In the rows, zero is written as 128.
Each path is a new rotation, seen through one point. The rows after it are directions, each followed by how far the rotation turns it, in deg/step (0 if it stays put).
Each turn is a multiple of 5 degrees from 10 to 175, or 0.
Each row of a path follows its step; steps can be skipped.
Rotation 1:
step 0: [129 131 121 129 127 129 145 129 127 140 129 128 143 129 130 132 133 129
 124 130 128 121 127 122 128 124 125]
step 1: [130 121 138 128 131 124 122 131 134 121 130 123 122 131 134 125 135 132
 134 131 132 126 125 129 122 131 146]
step 2: [127 129 118 126 122 126 123 129 124 132 125 128 130 124 129 128 124 132
 135 120 113 142 132 130 132 126 122]
step 3: [124 130 128 144 127 139 130 117 135 133 128 126 127 130 123 131 127 122
 125 132 139 124 128 121 123 123 128]
step 4: [129 130 140 113 136 123 120 131 131 128 127 135 121 127 134 121 125 131
 128 129 132 127 128 138 127 130 120]
step 5: [127 139 113 131 124 123 136 132 120 129 135 135 133 132 124 133 127 135
 125 127 124 124 128 119 134 130 129]
step 6: [134 111 132 133 132 130 137 126 136 125 133 122 125 125 134 130 129 124
 132 122 135 121 127 132 125 127 135]
step 7: [125 126 128 121 131 127 116 137 128 133 117 129 140 130 131 126 128 132
 132 129 119 140 122 124 127 131 125]
step 8: [122 136 133 137 113 130 130 114 126 127 134 126 127 134 123 127 128 128
 132 128 127 125 132 123 131 119 133]
step 9: [134 132 130 128 143 129 132 131 137 134 126 127 120 119 132 125 127 129
 128 131 133 134 135 141 124 126 123]
Directions:
[126 127 130 128 132 126 128 126 130 130 128 123 129 129 129 129 130 129
 125 128 129 128 126 129 124 133 126]	125
[128 125 131 127 126 129 126 124 126 127 130 128 125 128 128 127 130 129
 130 124 128 124 127 133 128 127 127]	155
Rotation 2:
step 0: [126 126 134 127 123 118 124 127 130 131 127 133 124 132 128 121 126 135
 124 135 142 131 125 127 127 130 130]
step 1: [126 131 124 137 123 134 122 123 124 142 128 126 125 127 126 128 122 139
 127 131 131 124 130 132 130 130 125]
step 2: [128 126 129 127 130 124 124 126 127 131 128 119 132 137 123 130 130 135
 137 135 134 126 120 136 122 133 134]
step 3: [130 128 130 137 120 119 122 126 125 129 133 128 127 130 125 130 127 136
 122 120 132 136 121 130 124 134 122]
step 4: [120 119 123 134 128 131 126 124 130 135 125 126 131 120 125 131 130 136
 130 135 134 126 121 121 122 134 125]
step 5: [126 126 129 130 124 122 122 132 128 134 135 121 121 130 133 123 129 130
 128 134 121 126 123 132 122 140 129]
step 6: [127 129 123 130 118 125 125 130 132 133 127 131 125 133 121 133 124 128
 128 128 137 132 132 123 116 137 131]
step 7: [125 121 124 129 122 126 127 121 129 129 122 131 118 131 130 126 125 132
 128 135 134 121 122 133 128 134 118]
step 8: [125 128 122 124 126 130 128 128 127 140 132 119 130 134 126 138 126 131
 122 133 127 129 128 136 127 137 125]
step 9: [120 127 134 122 126 117 117 124 131 128 128 133 134 135 126 131 126 130
 128 133 134 129 124 128 124 135 126]
Directions:
[125 126 125 127 127 129 123 126 128 132 128 129 125 129 126 127 131 129
 128 128 129 132 125 130 127 129 129]	0
[130 130 126 129 126 127 127 128 128 129 129 132 129 126 129 126 126 128
 135 130 127 129 131 131 128 129 130]	80
[130 127 128 127 127 133 130 126 128 128 126 126 129 129 129 127 129 129
 128 130 124 128 125 129 131 132 132]	120
[129 123 128 127 129 130 126 126 128 125 126 129 132 129 126 128 128 127
 129 133 129 126 128 126 124 125 130]	155
Rotation 3:
step 0: [116 137 126 127 125 131 124 121 121 129 130 128 133 138 124 136 117 135
 125 130 128 126 129 128 128 126 124]
step 1: [128 137 127 118 126 124 133 121 123 131 133 132 133 130 132 136 130 121
 130 125 138 132 127 123 128 136 133]
step 2: [128 120 133 127 117 130 132 126 132 127 132 126 124 124 135 129 125 126
 117 130 142 123 125 126 127 129 133]
step 3: [115 115 133 129 127 137 133 127 124 129 126 127 124 127 127 135 134 131
 123 132 123 136 126 125 130 128 131]
step 4: [125 132 134 124 136 131 133 128 123 126 129 122 139 139 128 131 120 131
 123 132 126 133 124 130 134 121 131]
step 5: [128 132 121 125 126 125 137 120 132 123 133 130 128 143 132 139 128 131
 133 126 135 126 128 130 126 128 128]
step 6: [120 127 124 125 123 121 131 113 127 130 126 126 127 123 129 130 127 125
 117 125 138 124 127 120 128 128 125]
step 7: [118 123 132 122 130 136 133 130 125 123 125 124 126 120 129 129 133 125
 129 124 137 129 125 124 134 129 142]
step 8: [124 122 127 127 131 138 139 130 129 120 131 127 127 132 127 126 119 128
 122 136 127 135 120 135 124 127 131]
step 9: [126 127 127 127 126 123 139 118 119 127 124 124 126 136 131 138 125 130
 132 129 120 131 131 136 127 122 126]
Directions:
[125 130 126 127 126 129 127 130 128 129 129 131 126 123 129 128 127 124
 127 124 131 128 125 129 126 128 129]	70
[129 130 128 126 132 130 130 131 128 129 132 126 131 129 130 125 127 127
 131 127 130 129 128 126 130 130 130]	115
Rotation 4:
step 0: [130 127 117 121 136 123 121 131 125 123 119 124 131 129 123 128 117 126
 133 139 138 121 135 122 125 130 128]
step 1: [135 132 117 124 114 124 128 129 122 119 137 129 129 120 123 136 131 123
 138 129 129 129 119 125 129 132 133]
step 2: [138 121 133 119 138 134 133 131 128 121 133 132 130 119 129 124 122 125
 133 119 124 138 129 132 125 138 125]
step 3: [123 130 132 134 131 122 126 120 122 133 123 121 128 116 133 127 117 123
 128 129 128 138 129 112 128 133 127]
step 4: [136 134 119 127 129 121 115 128 118 131 131 130 113 127 129 127 123 123
 126 126 131 124 137 131 120 129 133]
step 5: [132 136 128 123 117 135 122 124 135 117 141 124 132 123 125 122 122 130
 124 122 124 130 127 126 124 122 136]
step 6: [134 117 132 123 130 133 131 121 134 132 133 130 123 118 134 119 124 139
 127 141 127 128 128 126 123 135 126]
step 7: [120 128 126 118 126 122 122 121 123 133 130 120 128 125 136 139 121 130
 125 137 130 137 136 132 138 129 131]
step 8: [142 129 127 120 125 130 115 121 125 122 126 123 135 131 126 132 128 120
 132 131 133 116 137 130 124 129 124]
step 9: [128 124 119 118 122 128 138 125 125 123 136 130 139 125 120 129 122 132
 131 126 134 127 122 118 119 132 134]
Directions:
[129 127 127 128 129 130 125 130 130 124 126 125 130 129 128 127 126 129
 127 125 128 133 132 130 130 125 127]	135
[127 130 124 130 127 126 126 127 129 127 127 127 129 133 131 128 126 123
 127 127 131 124 130 127 126 130 129]	90
[128 131 126 129 126 129 127 130 128 130 130 126 126 125 128 131 132 126
 130 127 128 128 131 133 131 128 130]	115
